Each path below is one point turned by a fixed rotation once a step. After each direction that follows a path, write how fast that rotation turns it, in deg/step (0 if it stays still).
Each turn is a multiple of 5 degrees from 10 to 175, or 0.
Each row of a path follows its step; steps can be skipped.

step 0: [ -1.5  -1.4  26.5  15.5  -6.5 -14.9   2.3   8.8  -8.4 -13.7  15.7   6.4
  -3.6   3.9  -3.4  -0.3  13.6   1.6 -38.7   2.4   6.2 -12.6  -8.2 -16.3
  -6.3   8.3  -2.5  32.7 -16.7 -13.7  13.8   3.0   0.0  -4.4 -14.5  -2.8
   8.2   3.2   6.7  11.4 -10.4   0.7 -12.0   5.7   9.0 -16.2 -15.0 -11.8
  13.3   0.2  11.6   8.2 -37.2 -14.8  -9.3  29.4]
step 1: [-13.2   0.7  -0.6  -6.8  23.1  -6.0 -23.3  21.7 -23.6   7.0  29.4   6.0
 -17.5 -10.3  10.3 -10.1  12.7   8.9  -6.9   7.5  15.1 -36.4  15.3   4.0
   6.8  -9.8  -9.1   5.9 -19.0 -20.4 -11.1   4.9   9.8   4.2 -15.3 -10.1
  13.0 -10.5  -2.4   3.3   7.6  -2.2  -7.4  30.6 -22.3   5.0  14.1 -12.0
  10.6   0.9  21.2   4.2  -1.5   5.5  -2.2   7.7]
step 2: [ 10.7  -0.3  17.6 -11.2   4.5 -23.1 -19.3 -12.6 -23.6 -13.6  43.6  12.9
  -8.6  -0.5  -6.5   5.2  15.2   3.0 -29.4  11.6 -14.1  -3.8   4.7  13.0
   7.6  -6.7  -8.7 -11.3 -13.9  -6.2 -17.9  -7.7   9.9  13.4  10.5  -4.2
  24.2   8.8  25.4  21.2 -12.6   5.8  -9.7 -14.9   3.2 -13.5  -5.4  -3.5
   8.0  -4.5 -18.4  -1.9  -3.4  10.1 -11.0  -4.2]
step 3: [ -6.9   0.9   4.7  -4.5  -7.6  -4.0  17.2  11.0 -15.4  -5.6  44.9  -5.6
  -4.7  13.7  -5.6 -17.5  20.9 -25.2  12.3  -3.7  -0.8 -10.2  -8.8   2.2
   9.2   0.1   7.7   6.4 -19.3  -4.3   5.1 -17.1  22.3  -9.2  -9.0 -14.5
  -7.8   1.7  17.1  33.9 -17.4  -6.2 -18.5   4.0  -4.9   3.6  10.4  -8.2
 -10.1 -12.7  13.9 -15.9 -17.8 -16.0   8.3   9.8]
step 4: [  6.0  10.3  -3.2  10.0  10.7  -9.8  -4.3  10.4 -13.3  24.3  32.6  -2.8
  -6.1 -17.0   2.2  18.7   8.8  -9.5 -12.5 -10.4   5.6  -9.4   9.0  17.1
 -23.4  -2.3 -19.2   3.6 -29.0 -19.6 -14.1 -10.0 -20.4   7.2 -11.9   2.5
  -5.4  -5.0  21.3   6.3  -9.4   7.2  -3.3 -25.6   5.5  13.3  18.7   0.0
  -0.4 -11.0  23.2  12.1   2.6  -2.3   7.1  23.2]
step 5: [ 12.3   5.3 -13.6  13.3 -17.1  -7.3 -14.5 -10.2 -23.5 -15.4  30.4   6.8
 -23.9   5.9 -27.2   5.0  12.4   5.9  14.1  16.0  -7.0  -2.8   7.2  33.8
  -6.6 -16.5   9.2   0.4 -10.2 -18.4  -8.4  -9.9   0.3  23.3   3.5  -5.2
   6.7 -10.1 -14.5   5.6   7.7  -6.5  -5.7 -15.1 -11.3 -12.2  13.1  21.1
  -4.4  -1.2  14.3 -15.2 -14.1 -17.5   4.5   9.1]
step 6: [ 21.3   7.1  16.9  14.8   0.6  -6.5  15.8  -1.3   8.9  -6.8  16.6 -18.0
  -5.1  -7.3  -2.7  11.7   8.5  -6.4   0.8   1.4 -16.5  -7.8  18.0  17.2
   6.0 -12.0  16.8  -0.3 -25.5 -10.8  22.8  -7.1  26.5   8.4  20.7  -8.6
  -9.8   7.0  28.2  20.1  -2.4 -12.5   9.6 -13.2  -3.2   2.0  27.0   7.9
 -10.5  22.5  14.9  17.6  -7.1   3.7  -6.0  12.1]
step 7: [ -0.9  -3.8 -28.5  11.1   4.1 -12.6  -5.4 -23.7  14.1  10.8  10.3   5.3
   5.0   8.0   6.1   9.5  13.2 -17.4 -18.1 -14.4  14.5   6.3  -7.3  28.6
 -10.3  -2.8  11.6   9.5 -14.1 -29.1  12.4  -9.3   2.2  -6.7   4.3 -24.1
  11.5  -6.0   5.9   1.4  14.9 -13.9   2.9  -2.0   0.3  -3.8  31.0  -8.6
   3.1  -7.3  11.0   8.6 -12.2 -30.4 -16.1  26.1]
step 8: [ -2.1  22.5  12.0  26.2  18.3  -1.2   3.5   5.6   2.8  -4.7  11.1 -15.5
   0.0  19.9 -12.6  -4.1  -8.5  -4.3 -15.9  11.4 -14.5   1.3   2.0  13.6
  -5.5 -29.4  -8.0   1.3 -19.1 -33.2  -6.7  -2.7  -1.4  25.6 -11.8   1.1
   9.3  10.7   2.7  -6.2  12.3 -12.2  21.2  12.2   0.1 -34.5  10.6   0.7
  14.0  11.0  19.8   5.3  -4.3 -23.9   9.3   1.9]
[ 2.8  0.9 -3.6  4.6 -5.9  0.7  5.3  1.1 -5.8 -0.3 -1.2 -6.7  2.6 -3.1
  0.1  3.6  2.7 -1.2  7.0  0.4  0.8  2.2  4.2  9.1  1.4  2.3 -2.9 -0.2
 -0.4  5.3  0.0 -3.4 -4.7  1.7  6.3  2.9 -2.0 -6.7  2.6  4.9  2.0  3.8
 -5.8 -5.5  3.7  3.9  1.9  2.1  0.9  1.4  2.3 -7.5  6.3 -3.3  1.0  2.4]
40
[ 3.1 -2.8  5.9  1.1 -3.9  2.6  0.7 -0.2  2.1  6.0 -4.2  4.5  9.5  3.7
  2.9  1.0  4.5  0.4 -1.9 -7.1 -0.1  0.9  0.2 -1.6  0.3  0.4 -4.1  4.5
 -1.5 -6.4 -3.5 -8.2  2.2 -0.1 -2.7 -0.7 -4.5  3.7  2.0 -4.0 -2.3 -2.6
 -3.5  4.1  2.1  2.6 -0.4  0.7 -0.3 -4.1 -1.8 -1.9  2.5 -9.0  7.9  5.6]
95
[ 3.9 -1.9  0.3  0.8  4.1 -0.5  2.2  6.2  4.4  4.6 -2.6  1.5 -0.5 -2.0
  2.9 -4.7 -0.7 -0.5  9.2  8.0 -2.8  0.7  7.4 -2.0  2.9 -2.5 -3.1  4.0
  0.1 -3.9  0.9  4.2  1.9 -1.2 -2.6 -6.0 -0.5 -0.4  8.6  1.8  2.0 -4.7
  6.1  0.2  0.7 -0.1 -2.0 -3.1 -0.3 -0.7  6.6 -6.3  2.0  7.4  5.3  1.8]
145

step 0: [-30.1 -19.7  10.7  -4.6 -19.3 -12.7   0.3 -12.1  -3.2  23.6 -11.2 -16.7
  -9.5  19.0   7.4  10.6  17.9 -15.1  -2.3   5.2  12.7   4.2  18.8  -4.4
  -6.6   3.9  30.8   5.3   2.1 -11.3  -8.2  -5.7 -15.5   5.8   0.3   4.2
  13.5  -7.7  -6.2   4.5  14.2   8.8  19.2  12.9  -9.7 -27.6  33.7   2.9
  -2.4 -16.0   5.8  -3.9   7.7  -2.3  11.9 -12.9]
step 1: [-12.5   9.3  19.3   5.7  24.7   8.3  33.2  -9.6  -8.8   8.2 -13.1   8.8
 -16.8   2.9   6.8 -11.0   0.9   2.5 -20.7  41.0  25.4   3.1  10.1  19.6
  -6.4   6.8   0.8  15.1  -3.2  11.5   8.3 -12.0   2.1   5.7  -1.5   7.5
  12.5  -2.5  -8.6   3.4 -10.4  15.7  -7.0  13.7  -6.9   6.0  22.6   6.9
   7.7  -4.2  -6.4  -0.9  19.0  15.6 -11.1 -16.0]
step 2: [ 13.9   5.8 -10.0  -1.8  -2.0  21.6 -21.2   0.9  12.5  -7.5 -19.9 -16.8
 -14.1 -10.2  -2.4  -4.5   1.2   4.4 -19.4  30.9  10.0   8.9  24.3  -0.9
  -9.4 -16.7  -9.1 -15.1  11.2  -0.3   9.5  -1.8   5.2   0.9 -22.5  -5.1
  -6.6  -0.4  16.5  17.8  -8.3   6.5 -24.0  23.7 -30.0 -13.6  -5.0  -3.7
  16.7  13.7   2.1   9.6  16.2 -10.7  -9.9  -4.9]
step 3: [  5.6   6.4  -3.5  19.6  16.8   0.7  -0.9  -7.0  -4.2   6.4  -1.1  -8.4
  -6.7  -2.6  12.7  11.0   6.8  -8.3  -4.6 -12.9 -11.2  -9.8  28.8   1.5
 -12.5 -14.3   8.7  -3.2  -3.9 -26.2  -9.3  38.8  19.9  12.5   0.8  -2.8
  -0.3   1.3   6.1  -8.3  -4.8   2.1  -5.5   7.5 -18.7 -36.6   2.9 -10.8
   2.5 -10.1  12.4  34.1 -10.8   2.4   4.7 -23.3]
step 4: [-19.8  -8.6   7.5  31.7  14.8 -17.3   0.3  -9.7  -1.6  -0.7   7.9 -19.0
  22.1 -12.7  15.5   8.4   6.5  -2.5 -12.8  26.3  -6.9 -21.3   6.1   2.7
   8.2 -16.1   6.2  18.3   9.2  -6.7   7.8   1.6  16.4 -10.5  16.0  27.7
  13.6  -6.7  -4.9  -3.7  -2.4  -7.9   2.8 -10.6  -2.9 -23.5   3.6  17.4
 -12.5  15.9 -11.7  -6.2   0.1  -7.8 -21.3 -22.0]
step 5: [  5.0  -0.7  -2.3  -5.1   3.1   1.2  -5.9   3.2 -16.7  10.9  -8.0  17.2
  15.4 -24.1   0.4  23.8  16.2 -15.5 -10.0  15.2   9.6   7.4 -24.2   4.5
 -15.5 -15.1  12.9   3.3  11.7 -25.2  30.1 -20.2 -13.6   1.6  15.2  13.1
  -6.1 -26.4   5.1   4.8   1.5   9.4 -24.1  -1.7 -21.7  -4.9   8.3   7.5
   5.6   1.3   6.3  -0.1   2.1  -2.4 -26.1   6.3]
step 6: [ 14.4 -11.1  -1.2  18.6 -11.8  -2.5   0.6   6.1  -3.0   6.4  12.3  18.7
   0.1   0.7  14.7  -8.2  19.7   8.7 -13.7   7.6   0.7  15.4   4.2 -15.5
 -28.3  14.6   9.7  -3.3  -0.9   1.6   3.7   9.3 -15.4   6.4  11.1  22.0
  -6.5 -29.2  15.5  -4.0 -13.9 -21.3   3.4  29.5 -21.1   6.9  -8.8   0.7
  25.6 -14.1  -6.1  27.7  -3.3  -4.9   4.1  -9.7]
step 7: [-20.1 -30.3 -17.1  16.0   7.7 -29.1   1.0   5.3   2.5  12.6  11.2   3.2
  -5.9 -15.3   1.6   5.2  -8.4  29.0  -1.3   8.4 -14.7  -6.9   6.6 -12.0
 -14.0  -1.6  -9.4  -5.0  22.4  -3.8  12.6 -18.4   7.5  20.6  -3.0 -17.0
  11.0  12.5  15.8   1.5 -29.4  -5.9   2.8  23.3   5.9 -10.2  10.3  11.6
   0.6 -10.3  -1.9   7.9   2.4  -2.9   9.8 -22.8]
step 8: [-12.1  24.0  13.8   0.3  -9.2 -15.5 -11.9  -5.9  -7.4   7.0 -24.3  14.2
   2.3 -24.4  -6.3  14.3  -8.0   0.8 -16.3  23.3 -13.7  -2.1  13.9  -9.4
   4.3  -1.3  15.9   0.8   9.8 -12.5  30.6   9.4   5.5  15.3  -2.0   3.1
 -18.3  18.5   2.4  -1.1   1.6  16.2  20.6  20.6  20.1  -8.2  11.7  18.1
  -6.3 -18.5  -8.2   3.1  -9.3 -10.1 -14.3   9.1]
[ 0.0 -5.7  2.1 -5.7  0.9 -4.9  2.6  5.2 -1.3  3.6 -2.8 -6.9  2.6  1.8
 -6.2  3.1  3.7  2.3 -3.7 -1.6  1.7 -0.4 -5.1 -2.3 -9.1 -3.0 -3.9  1.0
 -4.6  1.2 -0.7 -4.4  0.0  7.8  1.7 -2.2  3.8  8.1  2.8  4.8  7.1  0.5
 -3.3 -2.2 -5.5 -4.9 -3.2  0.8 -4.5  1.6  2.0  1.4 -1.3 -2.1  2.2  2.3]
155
[-5.9  2.3  4.2  2.1  6.9  3.3  1.3 -2.9  6.0  4.1 -1.7 -1.4 -5.4  0.9
  2.7 -4.9 -4.0 -0.1  0.6 -7.9 -2.3  5.5 -1.3 -2.3 -5.7  0.6 -1.8  3.9
  5.6  4.4  0.9 -2.9 -1.2 -3.1  3.0 10.4 -3.5  5.8 -1.8 -2.4  0.9 -4.5
 -0.2  1.4 -2.5 -3.0  0.9  0.8  0.1  2.7 -2.6  5.0 -5.5  6.3 -1.1  3.9]
135
[-0.8 -7.1 -2.3 -1.3 -3.8  3.0 -5.8  4.6  0.2  1.3 -5.7  1.4 -4.9 -4.8
  0.6  2.3 -2.0 -2.8  1.0 -0.9 -2.2 -2.1 -1.0  3.3 -1.5 -6.3  4.0 -7.6
  4.8  0.1  2.9 -1.3 -3.3 -2.5 -0.8 -2.8 -2.1 -4.3 -4.3 10.8  0.1  3.8
 -0.8  2.1  5.2 -5.4  3.5 -4.4 -3.8  4.8 -3.3  0.9 -5.4  3.5  2.6  5.8]
135
[-2.3  4.5  4.0 -1.7  1.0 -4.2 -4.2 -0.7  1.4  1.6 -3.1 -2.0 -2.2  7.7
 -5.8  3.3  4.9 -1.5 -0.5 -5.6 -1.8 -4.1  0.9  0.3 -1.1  8.1  6.0  0.9
 -2.5 -0.9  0.9 -0.4  4.6 -1.5  6.8 -4.4 -5.1 -6.5  2.0 -2.7 -0.9  7.5
  1.4  6.5 -3.3 -2.6 -3.9 -6.6  5.9 -1.1 -1.8 -1.1 -4.2 -1.3 -2.2  4.6]
130
[ -2.1  -2.8  -9.7   2.0  -1.1  -1.7  -2.1  -5.8   1.1  -1.7  -6.4   3.5
   2.0   2.5   2.7   0.1   2.7   3.0   0.2   1.7   2.6   2.4   1.6   4.2
  -8.5  -1.3 -10.1   4.8  -5.6   1.8  -2.2  -2.5   1.5  -1.2  -1.8  -2.1
  -9.2   0.1  -0.2   1.8  -2.5   1.1  -4.5   4.8   4.7   5.6  -3.4  -3.5
   4.0   1.8   0.0   4.8  -0.1   1.3   4.9  -3.5]
80
[-0.6  2.0  3.1  0.1 -0.9  6.8 -5.5  1.3  2.3  1.8  4.3 -1.3  2.8 -3.4
  2.1  1.3 -1.0 -2.2  0.1 -2.1  1.1 -4.4  2.2 -1.9 -0.6  6.3  0.0 -1.8
 -1.0  3.0 -0.9  6.7 -6.2  5.5 -1.9 -1.7 -2.2 -2.6  4.8  4.1 -6.1 -8.0
 -7.1  2.7 -6.6  1.8 -4.9 -0.6  1.1  3.7  8.9  0.2  0.3  3.0  8.6  3.4]
100
